Rows are one point carried round by a steady rotation, each followed by how many ticks it has turned.
The counts run from 0 to 1317.
[118 143 113 137 100 144 187 166 157 109  72 172 144 114 122 139 129 132
  92  82 126 115 222 115 129 131  68  54 142 187 109 125 131 126 141 144
 131 111  89 122 105 146 114 131 149 136 121  94 124 104 145 131 127 118
 124  75 125 114  77 103 129 127 111 134 110 170 114 144  96 123 102 130
 102 121 140 118 128] | 30
[142 138 125 129 100  89 145 134 179  80  98 119 151  88 119 107 149 122
 114 114  90 103 189 141 128 118 124 126 117 173 110 144 105 130 172 123
 144 121 144 128 178 110  95 140 191  75 118 110 126 163 139 158 143 140
 125  96 130  76 150 113 101 149  99 127 110 179 111 105 112 124 100 181
 125 124 152 119 145] | 69
[ 90 128 136 134 150 116 158 147 164 101  77 159 153 103 175 150 131 148
  89  97  96  84 215 114 132 172 129 110 162 143 159 121  94 150 134 139
 133 157  98 129 148 151 143 144 174 127 105  94 147 151 136 121 150 110
 110 115 128  92 130 135 110 146  83 105 146 139 110 134 100 148  97 165
 121 133 174 115 143] | 788
[ 98 104 104 117 133 105 166 120 162 101  71 123 132 113 120 117 131 127
 101 135 115 144 183 148 167  88 107 107 144 150  89 160  96 113 147 152
 196 104 124 116 173 122 121 132 135  92  92 117 158 135 139 140 169 111
 105  77 160 112 128 129 144 115 123 146 113 154 112 118 137 163 116 200
  83 151 173 115 108] | 817
[113 158 135 119 131 124 141 125 154 125  70 144 126 107 142  95 137 137
  85 133 110 131 158 140 174 132 104  78 123 151 117 170  81 124 120 151
 174 102 103 137 185 148 138 149 120 154 131 100 113 117 136 128 208  80
 132  86 148 114 115 153 152 149  98 149 100 148 111 115 144 128 117 173
  94 165 142 101  97] | 94
[121 109 103 117 124 110 179 130 194 102 123 118 129  86 127 124 128 135
  80 111 115 104 178 115 128 157 128  84 128 185  95 144  91 113 151 145
 162 100  85 122 165 127 133 123 170 105  94  97 119 102 149 179 151 138
 119  68 100 109 125 146 139 154 114 145 119 185 114 115 141 155 109 179
  79 147 105 108 104] | 1156
[116 168 123 151 107  94 143 150 138  97  65 124 154 113 147 145 147 183
 111 106 111  89 186 116 128 132 129 110 144 155 145 151 122 136 156 135
 146 173 101 119 145 133 147 141 161 101  95 110 127 164 150 106 173 123
 127 104 135  77 124 131  85 147 100 127 131 162  89 119  86  95  93 140
 134 178 190  91 154] | 791
[166 165 148 155  85 108 140 103 130 114  65 168 113 118  98 108 136 119
 120 123 105 106 183 138 159 134  98 110 105 180  75 167 128 126 155 129
 149 101 105 128 128 143 102 152 145 131 138  94 133 124 134 137 142 118
 108  84 158  83  93 140 127 135 103 139 107 140 109 124 126 112  61 162
  81 164 130  91 136] | 370
[165 138 128 111 126  92 144 112 179 101 129 134 111  98 130 122 119 147
  92  84 124 120 167  86 156 127  96  93 146 173 107 146  87 115 141 171
 168 112 101 134 134 132 139 120 187 124 111 115 139  97 134 178 128 112
 135  59 127  94 112 151 140 158 131 141 138 166 126 149 132 139 103 181
  79 184 100 143 119] | 200
[ 87 116 146 123 169 116 129 144 192 100  93 125 137  87 167 129 112 173
  94 130 113  85 175 137 128 155 165 123 127 137 146 156  66 128 159 155
 150 138 139 150 143 182 139 116 161 100  91 104 128 123 145 150 173  86
 125  94 144  95 124 174 121 142 119 116 124 146 124 128 124 142 118 179
 103 168 147 109 158] | 874
[111 127 145 153 143 145 165 157 170 110  78 119 118 106 107 127 140 153
  97 115 121  89 192 146 129 149  63 103 118 151  88 133 130 117 149 138
 163  77 108  98 128 158 126 139 151 108 123 101 107 145 134 114 145 102
 114  99 153  59 115 128 149 109  83 162  86 122 111 130  95 159  86 137
 110 106 150 110 112] | 175
[131 104 185 149 118 115 134 161 179  75  87 146 124 101 122 144 139 161
  88 120 124  69 203 118 118 168 138 104 117 155 102 131 138 111 159 144
 130 116 154 131 104 156 139 126 171  88 122  90 153 124 155 159 112 124
 140 105 148  79  85 144 130 122 137 127 117 156 124 138  95 140  71 138
  83 155 127 108 136] | 598
[164 129 147 156 101 100 151 135 117 106  89 175 126 117 125 121 153 169
 118  89 141  96 186 134 140 152 137  90  97 176 113 154 110 109 171 140
 145 128 141 143 106 165 118 128 134 106 132  67 139 128 144 114 146 119
 139  70 143  97  70 123 122 165 105 137 120 161  86 130  97  95  88 134
  98 154 128  96 155] | 368
[100 113 150 128 105  78 139 144 167  89  62 109 152 120 107 132 135 165
 109 129 142 127 196 146 153  73 114  85 124 141 101 156 119 121 153 133
 165  98 168 137 151 138 130 125 158  72 114 124 152 165 157 142 151 121
 135  94 154  96 122 139 130  97 131 148 127 160 125 138 104 145 100 176
 108 155 174 127 135] | 1221
[107 132 140 119 120 109 162 138 191  99  84 132 152 102 118  96 108 145
 125 129  86 117 176 142 140 100 121 136 106 166 106 158  80 120 172 120
 154  84 153 146 169 134 101 122 178  82 100 108 112 158 155 130 152 116
 144 101 147  78 149 121 125 141 102 160  90 149 122 120 139 120 122 195
 114 121 151 112 126] | 956
[131 157 193 138 108 102 128 159 163 112  99 119 135 116 130 130 151 165
  66 116 132 124 187 149 150 131 130  64 122 167 114 157 125 114 146 132
 149 125 156 130 135 144 142 130 167 107 118  55 150 131 154 135 176 102
 164  67 115 144 115 135 115 132 141 154 110 171 125 165 121 114 110 152
  97 176 126 120 111] | 755
[132 110 170 161 117 103 158 125 164  80  87 121 121 121 117 127 142 173
 112 128 142 116 190 144 143 137 120 113 101 160  58 159 124 118 158 142
 163 128 146 111 121 172 121 114 152  71 103  89 138 128 151 156 125 134
 125  93 168  84 117 135 150 116 140 150 130 138 131 139 123 152  86 154
  82 185 128 105 110] | 194
[117 119 135 142 119 122 152 142 190 114  86 150 123  98 146 158  90 128
  76 116 103  80 204 127 146 179 110  95 154 163 118 155 122 118 124 154
 159 113  93 146 153 159 160 156 156 136 123 119 123 128 137 178 129 106
 113  97 144 106 108 162 139 140 122 139 129 124 116 131 133 144  63 154
  83 182 105 102  99] | 520
[112 148 142 126 151 142 171 157 187 119 107 169 129  92 170 115 157 125
  85 107  99 115 223 108 145 155  83  92 156 161 119 133 108 132 130 146
 138 103 112 115 173 123 135 138 134 152 129  99 112 126 152 119 165  81
 118  99 145  98 121 126 154 147  99 135 116 182 110 136 126 144 109 152
  97 126 163 122 126] | 97
[ 92 143 133 146 118 162 143 153 149  86  28 153 147 119 120 107 104 161
 115 124 104 104 199 147 132 116 104 117 116 150  94 165 117 125 153 131
 137 133 135 127  94 159 111 116 132  92 108 103 128 120 154 121 157  92
 139 113 160  68 108 129 128 105 116 118  90 118 129 121 118 104  89 139
 106 171 175  90 137] | 1201
[132 132 161 137 104 125 157 153 176 113 107 117 142 108 146 128 168 156
  75  93 130  92 209 118 111 156 109  85 119 175 103 152 136  84 126 136
 136 127 137 117 120 127 128 106 168  92 103  65 123 149 154 145 125 143
 134  85 111 109 111 130 129 135 124 170 106 190 105 141 111 126 112 130
  84 145 112 118 116] | 1234
[126 181 152 149 124 124 141 163 153 100  68 123 130 105 115 132 121 191
  97  82 109  83 162 111 124 140 119 121 133 168 119 153 123 134 168 128
 137 103  84 123  92 151 145 134 193 107  94 103 114 118 140 113 136  97
 143  79 119  88 126 142 104 144  86 140 106 131 124 149  85  91 112 130
 119 162 145  96 144] | 862
[108 151 117 131 130 108 141 140 158 111  80 183 133  96 133 131 125 134
 103 107  93 100 206 100 162 135 160 135 154 137 108 159 103 122 123 164
 155 133 127 155 115 129 118  94 154 117  72  84 171 118 126 161 140 108
 137  91 152 106 124 125 112 145 109 119 134 152 115 130 147 128  95 174
  81 170 153 116 137] | 540
[145 158 149 126 105 104 148 132 173  76 106  97 139  91 129 113 155 168
 117 111 103 132 178 143 120 103  99 128 114 184  93 163 103 133 188 127
 128 143 142  93 135 120 100 116 177  61 107 103 124 150 157 122 152 132
 139  90 116  76 144 120 103 145 116 135 111 175 111 116 106 113 111 169
 121 160 141 123 147] | 475
[124 128 109 130  94 116 164  89 158 102  56 135 154 114 156 130 134 132
 147 100 114  87 204 124 153 122  77 105 136 166 128 141  85 130 132 156
 165 140 110 124 156 149 103 120 160 116 136 106 101 133 132 138 130 140
 109 113 153  54 134 149 121 148  82 136 156 141 146 107 131 142  84 191
 100 142 151 104 133] | 710
[ 89 125 121 123 119 137 173 164 165  98  86 149 149 110 158 113 134 164
  84 121 131 138 202 132 124 116 134  67 126 175 130 153 106 112 157 150
 122 128 147 148 137 132 128 112 139 105 108  76 125 128 174 136 157 130
 138  82 108 150  99 138 145 149 146 142 105 198 109 143 119 112 129 145
  96 123 145 101 133] | 1304
[134 140 137 112 101 101 144 117 158  96  62 123 118 112  91 141  99 136
 128 113 104  81 172 115 152 116  98 123 150 169  92 145 103 139 166 142
 173  85 103 132 122 147 122 131 189  99 106 134 151  96 140 155 111 130
 118  91 131  71 121 166 113 109 108 132 140 119 150 126 122 125  84 174
 100 181 115  97 123] | 54
[103 128 108 121 132 104 165 126 168  78  87 142 129  98 121 127  95 161
 128 137  97 131 179 148 158  89 101 109 120 176 114 151  82 146 197 139
 163 128 126 117 152 165 121 127 164  84 134 153 109 103 145 128 131 120
 136  98 153  67 126 158 125 146 114 115 119 149 108 113 106 113 106 181
 132 178 138 105 181] | 1276
[127 158 155 164 115 126 154 152 165 102  78 165 118 120 117 151 121 149
  88 128  99 110 197 121 153 148 134  94 128 166  81 172 143 116 130 154
 139 131 126 145  98 146 146 108 154 121 110  85 147  94 144 157 138 110
 143  99 164 108 110 135 133 125 138 136 131 148 131 140 131 116  76 132
  78 194 120  99 105] | 1003
[128 140 112 141  96 118 153 157 134 117  55 172 133 127 114 138 136 135
  92 102 132 102 201 133 144 149 117  51 148 174 129 137 136 128 141 135
 163 114  86 139 127 124 132 154 159 136 133  74 142 121 140 141 172 120
 131  78 120 118  77 133 121 136 106 135 109 171  87 146  98 103 100 135
 106 131 150 105 129] | 437
[128 162 162 130  84 136 155 130 164 113  62 161 140 112 118 120 110 107
 113 114  91  72 197 149 136 152  94 114 107 180  90 155 135 135 149 125
 143  95 109 130 130 143 104 148 160 119 130  96 115 145 141 148 126 123
 111 107 131  80 117 143 119 139  82 164 109 116 126 125 128 121  53 162
  91 132 116  85 115] | 777
[123 120 126 132 104  88 178 108 153 115 101 118 136 117 134 118 142 162
 124 101 159 106 174 126 141 128  99  83 126 176 108 137  93 141 157 135
 181 101 103 112 151 168 119 121 157  98 105  91 101 130 164 114 152 147
 107  59 104 110 120 153 156 151 105 169 146 177 110 145 114 166 135 166
  98 111 129 100 116] | 356
[ 77 112 138 147 139 123 151 160 154  62  48 110 147 111 123 129 172 162
 101 130 139  97 199 130 109 120 131 113 126 138  97 131 121 124 143 133
 158 118 142 117 126 140 128 115 163  76  92  92 160 154 148 134 167 136
 116  97 147  93 120 119 140  96 114 131 111 157 118 114  95 147 118 166
 114 125 190 118 128] | 333
[142 130 146 127 117 121 139 114 166 103  81 142 120 111 100 113 114 127
 114 121  78 103 187 173 154 126 119  97  98 179 116 165  96 108 160 150
 171 124 152 145 128 130  87 122 172  94 126  89 150 134 118 173 153 108
 161 108 161  82 113 133 109 151 114 129 117 145 119 112 143 118  86 210
 106 143 116 120 149] | 548
[119 117 149 109 120 115 132 129 180 110  88 143 127  96 150  92 144 105
  86 134 110 109 177 126 147 133  95  97 146 164  97 129  84 128 146 142
 127  65 120 124 195 145 125 169 128 138 126 114 120 126 161 126 179  93
  92  87 128 113 111 155 152 124 101 141 116 145 120 132 134 168  94 176
  86 143 154 101 111] | 500
[114 116 167 134  97 105 174 145 150  94  88 177 140 127 148 130 126 146
 106 117 115  95 228 137 117 148 122 100 123 185  97 131 124 145 178 114
 107 126 132 114 130 174 102 152 140 117 114  88 129 147 167 118 123 124
  95  88 130  90  98 132 122 138 108 119 126 150 108 145  88 139  61 146
  90 128 145  96 157] | 847
[ 89 129 126 118 139 106 132 135 187 104  75 109 134 106 152 133  89 168
 100 138  91  95 171 147 136 143 134 106 126 157 141 171  83 121 158 158
 165 129 128 145 155 160 140 127 165  99 113 125 118 117 154 152 157 110
 141 110 131 101 126 208 119 151 125 128 139 144 141 122 135 122 115 187
 121 198 130 100 139] | 873
[117 115 102 116 166 114 157 140 172  96 106 137 117  90 132 151 126 152
  80 102 126  93 174 104 144 153 113  78 158 163 127 129 102 124 141 157
 170  86  59 109 146 137 161 138 174 129 109 139 144  94 138 152 150 102
 118  67 118  95  90 163 149 140 124 124 123 167 100 146  96 145 108 146
 101 157 130 112 136] | 1069
[131  86 100 144 132  94 173 140 161 100 109 107 136 102 109 134 147 149
  87 131 130 127 180 148 123 131 129  82 116 164  77 153 105  97 155 127
 169 120 115 114 170 132 130 143 155  70  98 123 129 147 130 151 155 134
 106  69 129  87 112 116 135 116 126 140 106 150  94  98 110 158 102 168
  99 139 139 108 102] | 266
[129 136 177 128 101  97 133 140 163  90  67 153 133 114 123  98 162 154
 115 144 134 119 181 128 149 104 122  92 106 166 100 158 111 120 174 135
 136  77 172 146 148 143 122 134 136 102 134  90 131 150 171 122 155  99
 133  81 134 124  90 153 138 128 128 155 100 189 109 141 117 113 106 156
  97 136 154 100 137] | 1308
[123 176 176 127 111 139 151 138 161 135  84 199 127 105 147 119 107 137
  97 114  66 113 207 139 154 143 100 109 107 175 123 169 114 135 158 135
 144 109 142 137 120 143 104 122 153 129 130  83 120 135 150 133 142  86
 134 106 143  95 123 140 114 164 109 149 110 145 102 159 133  88  76 159
 106 138 125 101 145] | 1181
